Rotation paths and how fast each direction turns (degrees each step):
Each turn is a multiple of 5 degrees from 10 to 175, or 0.
Each row of a path follows its step; steps can be skipped.
path 1
step 0: [-32  30   7   2  10 -17  -5  21  -2  -4 -11   3   1   2  11  -4  20  13
 -11 -27  15  19 -11  11  10  -2 -21  34  -2   7  -6  -2  -1  -9  -5  -1
   8   9  24  -7   8 -11  -7  -2  -2]
step 1: [  6   3   1   9  -9  14  -3 -11  12  10  -9 -25  16   4   0 -19 -13 -20
 -11 -10 -26 -10 -16   3  13 -16 -10  28  10 -33   4  -9   4 -10 -12   0
  -4  -6   2 -10 -18  -7   3   8 -27]
step 2: [ -5  47 -21 -15 -23 -30  21 -14 -16 -11   6  10   1   3 -20  -2   0  -7
  -2   5  -6  -3 -12  -7   6  -1   4  -2  15 -16 -13  15   1   1  13  -1
  -3   1 -21   1   2 -12  -4  13   0]
step 3: [-20   0 -22  -8  30  14  -2   7  20 -19   6   3  -4  -5 -13 -26  13   8
   2 -12  -3 -17 -17  -7 -12   3  -8   7  31  -3 -12 -12 -10 -12   2   8
  -8  23  -1  -7   9   5 -23 -19   4]
step 4: [  9   4   2   3   0 -15  -8 -12  13  -9  -6 -11  -1   0 -23   4   9 -12
 -16  -5   6 -44 -17  33  -6  20   6  11 -20   1  12  -5 -13  -2  12 -13
   1  10  13 -13   0 -14  13   5 -21]
step 5: [ -1  25  -2 -21 -13   3  -2  -3  -3 -23  31  -3   4  19   9 -17   6  10
  19  -1   2  -3  21  28  31 -10   8  10  -5 -17 -10  -5   0   8  -3 -15
 -11  19   2   2  -6   5  14 -15   4]
step 6: [-10  -3  -3  18  21  -4   7  12  20   6   6  -2  -9   6 -28  -9  -8 -17
  -5 -14 -17  18 -19  18  21   6  16   2  13 -13   4  24 -11  27  -2  -8
   3   2  -7   3  18  17  -8 -15   2]
step 7: [ -4  18   0 -11 -14  13   3 -11   4  -3 -14 -24  10 -13  -2   9  -6   9
  12  -5 -16 -20  -2  -2   9  19  19  11  -7   4  20  12 -12  18  18  10
 -25   2  21  -2   3 -17 -33  -4  16]
step 8: [ 10  16 -20  17 -13   7   8  33  16 -15  11  11   9 -16   2  -6   3  21
  -2  13   0  -5  -9  -5   1  -5   9   2 -14  -3   0  -4  -1  18 -17   8
 -10  19   5  18  13 -15  21 -21 -25]
step 9: [-14 -14  -1  -8  12   6  16 -22  34  23  16   3 -10 -12  -5  -3  -6  -4
   2  -8  -1 -17   2 -10  17  -1  -5 -14 -19  -8 -19  10  -5  19  -1 -15
 -15  17  10  18   8   7   5  31  -9]
step 10: [ -6   1   5  12   6   6  40  -7 -10 -14   1  -6 -12 -13 -10  12   0  28
   9   0   1 -11  13  27  17 -19   8   6  -2  15  13   9 -16   3  -8  23
   3   9  -8 -20  11  -6   3  17  19]
step 11: [ -1  -8  -2   4 -11  13  17  15  27  19  38  -9  21   1  -8  -3   7  21
 -26   0 -16  -2  -6  -1  -6  -1 -14  -6 -11  11  13   8  16  12  -3  -3
   8   2   6 -20 -18   0   1 -25  17]
Speeds:
[-10  -2   3  -1   8   1   2  -1   1  -2   3   4   1   3  -3   6   1   0
  -7  -1   1 -10  10   9  -1  -3   2  -2  -4   6  -4  -4  -2  -6   0  -2
  -2  -1   1   0  -1   6   9  -1   1]
65
[-5  8  4  5  0  7 -4  1  2 -1  2 -4  2  0  8  0  4 -2 -1  3  7  1 -6 -1
 -6  9 -3 -1 -7  1  6 -6 -1  0 -4 -3 -3  3  5 -2 -6 -5  7 -2 -7]
95
[ -3   1   4  -2   0   9   7   2  -7  -3  -7   9  -2  -3  -4  -3  -1  -1
   4  -6  -4  -1  -3   2  -5   3  -3 -11  -2   0  -1   7  -1   1  -1  -1
   3  -1   6  -9  -3   0  -5  -7   1]
95
[ 1 -6  0  6 -6 -4  0 -8  8  7 -2 -1  1 -4 -8  1 -5 -4 -5  2 -3  0 -1  1
 -8  3 -5 -2  7 -1  3  5  5  2  2 -9 -2  1  6  0  0  5  8 -2 -2]
145
[ -5   6   7  -1   1  -2  -5   3  -7   3   0  -2   7   3   1   5  -4  -1
  -3   2 -13   6  -7   1   3  -5   3   0   0  -2   1  -7   3   8  -1   1
  -1  -1   5  -7   2   7   0  -1   4]
65
[ 5 -4 -6 -6  3 -4 -3  1 -4  0  4 -4  1  5 -1  1  9 -2  2  1 -1 -4 -4  8
 -3  3 -3 -9  7 -3  5 -6 -1  0  1 -7  2  5 -8 -8 -2 -1 -1 -1  4]
40
path 2
step 0: [ 20  10   7 -10  31  -7   9   4  -7   4  10 -12  -1 -13   5 -19   3 -14
   0   6  28 -22  -5 -19 -12  14   9   0 -14  -6  -5  24  -2  13   2  11
  22   4  -3  -9 -21   3 -30 -28 -22]
step 1: [ -9  28   1  18  30 -26   2  15  -2 -18   0   7 -24  -2  -8   1  -4 -26
 -14 -22 -10  -3  -1  -6 -12 -11  19   1  -4   7   2  -1  15 -16   9   1
  19  27  24  -6  10  -1  13  10 -20]
step 2: [  6 -11 -14  -3  17 -23  -4   3  15 -18   4   9 -12 -41 -10  11  10  -1
  -2 -27   4   6  38 -19   3  -6 -14  13   2  -7  -5  16   2 -11   2 -17
 -18  -5 -14 -19  16   2  -7 -14  13]
step 3: [ 18   9  12 -18  31  -1 -17 -20  -5  37  11  15   1   9   5  18   3 -17
  12 -31   8 -14  23  10  -8  10   7   5 -11  -7  10  21  -4   9 -11  11
 -17  -3   0   7  13   2  -8  21  -3]
step 4: [ 11  -4   9   9 -14  -3 -11   8 -22  11  14  -5  -8  -1  11 -18  14  -8
 -10 -29  31 -16  18 -11 -15  -8   0 -11  -5   5 -26  -3  11   2 -18 -16
  29  29  -7  14   3  24   2  11   4]
step 5: [ 33 -15 -27   8  20   2  -7  12 -11   9   3  15  -5  -5  -9   3  19 -21
  -8  -5 -15 -17  -8  -4 -10  -9   2   3  15 -27   1 -16 -11  13  26 -17
   2  29  11 -12  -1  13  -7 -18  -4]
step 6: [ 13   7  -9  -2  27 -22  15 -14 -16 -17  -5   8 -19   5  -9   2  13  -4
  29  -6  -5 -12   9  -8 -14 -25  18  17 -18   8 -34  15 -18   1   4  23
  15  -8  -4 -10 -10  -2 -14  -3  15]
step 7: [-27   5  -9   1   4 -31 -20   3   7   4  31  -3 -23   6 -16  -2  18 -22
 -13 -10 -12 -21  20 -28  12  13   8   3  -7 -10  -2   1  10  -8   8  26
  -3  -5 -11   1  -2  20   4  20  -4]
step 8: [ 24  -5  13   2   7 -27   5  -6  -2 -22  -4 -12  -4   2  -9  16  19  -5
  11 -26  24   5  19  10   5   5 -18  -8  19 -30   4  21  24   9   7  -5
 -10   7   2   5 -13  34  -1  -2  -9]
step 9: [ 20  25   9  -6   4  -7  10   7   3   9   1  27  -9 -15  29  -1   3   3
  -6  -8  20 -56   6   8  -4  -9  -9  15   0 -12  -7   2   3  15   5  10
   0   5   8  -8  11   1 -22   6 -23]
step 10: [-14   3  -1  -4  18  -4   7  24  -6   0   1  -7  11 -13  -7  -2  -4 -21
 -16 -23  -5 -30  12  -5 -33 -23   9 -26 -18   1  -9  20  10 -12  16  -7
   8  23 -12  11 -22  -7 -10  -5   3]
step 11: [ -2  -6 -20   7  31 -17   3 -13  12   8 -13 -17 -16 -25 -13   4   6 -23
 -23 -38  -7  -2   9   8  -7   4  -1  15  15  -1   1  -9 -25  -4 -17   6
  11   5  14 -25 -10  17  -4  -7   2]
Speeds:
[ -7  -2   2  -8  -3  -2  -5   2   1  -3  -4  -4   4  -1  -5  -4  -1  -7
   5   0   6  -1   2  -6 -10   7   3  -1   7   1   5  -4  -3  -2   1   3
   8   1   5   6   1   1   2   5   0]
110
[-1 -3 -6  5 -2  2 -3 -1 -7 -5 -2  6 -3 -7  1  1 -3  1 -1  0  0 -3  5  2
 -5  0  3  3 -9 -9  8  5 -1  4 -6  7  3  2 -3  2 -1  3 10 -4 -4]
0
[  3  -3  -1  -1  -1   1  -2   4   4  -6  -4   5   2  -2  -7  -3  -6   3
   0   2   2   4   2   6   2  -3   5   3   7 -13 -10  -2  -5  -3  -1  -6
  -3  -3   4  -2   7   4  -1   2  -6]
110
[ -9  -2  -6  -1   2  -2  -6   3   5   2  -9  -2  -7  -3  -5  -2  -4   5
   4   0 -10  -2   3   6  -5  -4  -3   4  -3   4  -2   6  -1   1   8   1
  -2   3  -3  -3   4  -4  -3   2   7]
85
[ -7   4   6   5  -2   1  -6  -3  -3   2   3 -12   1   0   4  -2   7  -1
   4   1   0   3   8   7   6   6  -1   5  -1  -8   1   3  -1   9  -2  -5
  -2  -1   0   4   4   1  -5   4   1]
80
path 3
step 0: [  6 -29  27 -15 -11 -12   4  -7  14  -4 -11   7  -1  -4  -7  19 -10 -10
 -16   5 -15   1  24   2   5 -25   0  26  24  -1 -14 -15   1   8 -17  -3
   9  -3  25   8 -16   2  -8  11  25]
step 1: [ -2 -11 -33   8  -1  -5  -1   4   6 -25  16 -18 -10  -8 -10 -21   3 -10
  13 -12  28   6   7 -27  -4  14   3  16   1  17   7  10   3 -18 -12 -19
   3   4  17 -12   2  14  23  18   0]
step 2: [-24  -7  35  -3   5 -14   2  11  34  18  22   6  -3  -9  -9  15   1  10
 -19 -11 -14  -9  11  -8   9   5 -16 -13 -21   5 -14   8  15   6  -4  -2
  23  18  17   0   4   5 -10  -6   4]
step 3: [ 22   6 -19  -8 -12  16  22  11 -10   9  43   4  -1   5  -8 -16   3 -10
   4  -6   9   6  -4   5  -6  -8   7   0  20  16 -15   4 -29  19   9  -9
   0   2  26  -2  -9  -1  25 -11  -8]
step 4: [-29  28  -7  19   2  -7   3  18   2   5  12   6   8 -11  -7 -19  -7  12
  -2   2   5  14  -5  14  -2  21  -9 -18 -22 -10  -1 -11  27  -2   5 -16
  19  -8 -19 -15 -10  12 -20 -25   2]
step 5: [ 28   5   8 -31  -3   6  20 -12 -16  28   8  16   4   4  10  17   4  -1
  -4  -6  13 -13 -10   3   9   5   1 -14  -7 -11 -11  18  -5  12  30   3
 -29   8 -14  -6 -17 -18  -5  -4  -9]
step 6: [  4  25 -27  23 -15  -1 -11  11 -33   0 -23   2  11  -7 -14  -8  -1  -2
   8  23   9  12   0   8 -16  -6 -12   8  10 -14   4  -7  -1   1   0  23
  15  -1 -10  29 -10  -5 -21 -16   2]
step 7: [ 12 -18  14 -17   2   5  -4  -4 -28   0 -22 -22  12  11  27   7  -9 -10
 -10 -14 -12  -1   1  -9  -3  10   8  -9 -11 -25  20   8  18 -12   2 -17
 -25   4 -21 -11   2  12 -14   2  16]
step 8: [ 17  18  -8   5 -14 -10 -11  -4  -8   2 -20   5 -25  -7  -5  22  -7   4
  -3   9  -2 -33  12  -6   0  -3 -16  16  13  -7  17  -1  -8  -5 -27  30
  -4  -3  16   7  -3 -11  -1  29 -19]
step 9: [-21 -48  -3  13  -5  -7  -5  23 -10 -16 -20 -10  17   6   5   2  -3 -15
 -21  11 -18   3   7  -1 -13  -3   6   3  -1  14  14   9 -12 -20   0 -26
   7   5  -1  11  18   2  16   2   2]
step 10: [ 13  13   1  -4   6   1   2   5  26  -3  16 -14 -35   5  12  -7  18  11
   6   4 -25 -18  25  -5  16 -18 -12   7  -1   1   9   6   8  11 -15  -8
   1  -2  -1 -32  16   9   2  25  -5]
step 11: [  2 -16   2   7  18 -20  17  10  33  13   4  13  21 -15  -4   2   0  14
 -16   9   6   3  -1   0 -13  16   4  10   7   9  -5 -15 -21  -1  -2 -14
  12 -22  11  16   3  -5  37  -6 -26]
Speeds:
[-8 -3  0  3 -7 -7 -2  3  1  9  5 -8 -3  0  3 -3 -5  0  3 -9 -3 -6  7 -1
  1 -5  0  7 -1  9 -2  0 -1 -5 -7 -4 -5  1  2  4  2 -1  1  0 -3]
45
[ 3 -1 -4 -3  6  7  3 -7 -8  1 -4 -4  1 -3  5  1  0 -3 -3 -5  8 -6  0 -2
  2  0  4  0 -4  1 -2  3 -4 -3  5 -9  2 -2  2  2  6  1 12 -6 -2]
175
[-9  3 -3  1 -4 -5 -5  6  3 -1 -4 -3 -2 -1  2  0 -7  1  0  7  6 10 -2 -3
 -5 10  3 -2 -1  0  3  2  5  4  4 -3  0 -1  3  7 10 -2  4 -2  0]
145
[  1   5   1  -7   3   0  -2   4   3   1   2  -6  -2  -2   2  -5   2  -2
   7  -2  -1  -1   2   2   0   9  -3   0  -3  -3   2  -2   6 -14   5   0
   0  -4  -5 -10   5   4   1   3   6]
125
[ 2  4  2  8 -2  1  3 -7  2 -1  0 -4 -1  1 -2  7 -6  7  2  2 -5 -1 -1 -9
 -5  3 -3  0 -4  5 -3  2 -5  2  0 -6 -3  6 -8 -8  5  3 -4 -5  8]
135
path 4
step 0: [  8  -2 -22  27 -22 -23  23  -9   0 -17 -19   4  -1 -21   3  15  20  -5
 -27  15 -17  -7  15  -8 -17  -9 -17  -8  28  19   5  12  -5  -4  13   6
  -7   5   4  -3  43  -7  -7   8  14]
step 1: [ -2   2  -9  12  29  19  14  13  -7  27  29  14  -3 -18  13   9  -8 -13
  -9  19   8  -7 -19 -10  -8  18 -24  16  25 -12  35  11  18 -15 -12 -10
   0   2  -5  22  11 -14   1 -18 -13]
step 2: [-10  17  -6   7   5   3 -32  -3   1 -13  16   6 -22 -11 -12  24  40  -6
   5   2   9   0 -29  -4  -7 -29  31   1 -14   7  17 -10 -14 -20 -27   5
   8  13  -9  -2  25   3 -18   4   0]
step 3: [ 12  22  16   4  26 -34  -2  29 -36  15   8  36   3 -21   0   3  -7  -2
   6  13  28   0   9  13 -11  -1   3 -18  -8   0 -13   8 -18  -6   4  -7
  -2   9  27 -15  -8   7 -14  -3  -2]
step 4: [-32  -8  25  -7  24 -11  19   7   9  -1  -8   0 -33 -29 -10  13  -1 -30
 -19 -13 -11  11  14   1  -1   3   1  26 -19   7   8 -34  -7   6  13   4
  17  -8  -4  -7 -19  -5 -11  17   7]
step 5: [-11   5   3 -12   2 -16  21  17   9 -24 -21  13   1 -21  20 -16   6  15
  -5 -16  40  16 -14   2  16  15  12   3  17   6   7   6  10   3 -23  16
 -39 -12 -16  -5 -10  19  11  14   4]
step 6: [ 14 -14   0 -18 -19  -7   5 -24  -7   5  24 -11 -14 -12   7  15  -5 -12
  15  -4  23  -9 -15   3 -13 -18  -6  19   5  14  -1  -1  -9  24  18  37
  -5 -15  12  34 -29  21   8  -5 -11]
step 7: [-21  10  12   5  -4  17 -10 -14   4  -6   9   4  22  23  11  -3   1  -5
  -2 -27  29  16   4  14 -14 -19  -5   3  20   4  12  31   7  -6  21  -7
  35 -18  -4 -25  -7  23   3  19  22]
step 8: [ 15 -20   5  20  11   4   4 -14   6   1   4  15   3   0 -22  -1  -5  35
 -28  -7  -9 -14 -19 -10   4   3   6   0  10   2  -1 -10  -6  -4  39   3
 -15 -41  34  -4  24  18  -1   8   3]
step 9: [ -9  -6 -26   5  23   7  21 -15  -7 -19  -1   1  -2  17   3  -6   6 -15
   6  -2   0  15  25 -10  14 -13  -7   3  27 -50  28  11 -29  -3   8  12
  -7   2  14  19  14 -17  -3   3   4]
step 10: [-22  13 -42   9  15   0  -6  -9  12   3  39  17   3  -4   9   2   5  40
  17   8  -3   0 -18   7 -14  -6  -2  -4   1  -7  -2 -25  -3   6 -10 -14
   0 -25 -18   2  -8 -27  -2  16 -19]
step 11: [ -2   4 -13  -6  23   6 -21 -16   6  24   4  18  28   5   0  -4  18   7
   8   6   7   0  25  -8  25 -12   5  24 -27  25 -18   5 -37  -5 -13   3
 -11  19  14   8  -1   8 -30  -4  10]
Speeds:
[-4  2 -7  0 -8 -2  3 -2  1  6 -6 -5  1 -5 -2 -5  1  4 -1  4  2  1 -1 10
  0  4 -6 12 -1  3 -1  2  2  9 -1  1  1  3 -4  1  1  9 -2 -2  6]
55
[ -2  -1  -3   7  -5   6   2   4   2  -7   1  -3   5  -1  -1  -2   3  -3
   0  -4   3   3  -3   4  -2   0   3  -4  -4  -3   2  -7  -2   3 -10   3
  12  -3  -3  -7   5  -3   7   8   3]
140
[  1  -3   1  -4   5   2  -9   3  -1  -4   8   4   2   5  -3  -2   1  -4
   4   4  -4  -6  -4   6  -4  -2  -1   0  -7   1  -1   4  -2  -3   2   3
   2   1   1 -10  -1  11   2  -6   8]
80
[ 5  0 -4  2  3  2  1 -5 -4  6  5  6 -1 -5 -3  2  7  0  1 11 -4 10  0  0
  4  1 -5  0 -2 -5 -4  3 -4 -5 -3 -4  2 -4 -8 -1  9 -3 -6 -1  1]
40
[ -5  -4   2  -4  -2   5  -5  -3   0   1   3  -1  -5  -3  -1 -11  -6   9
   5   7   0   3   6   0   5  -7   1   1   8   1  -1  -2  -6  -3   1   0
   1  -5   5   2  -1   0   9   6   5]
25
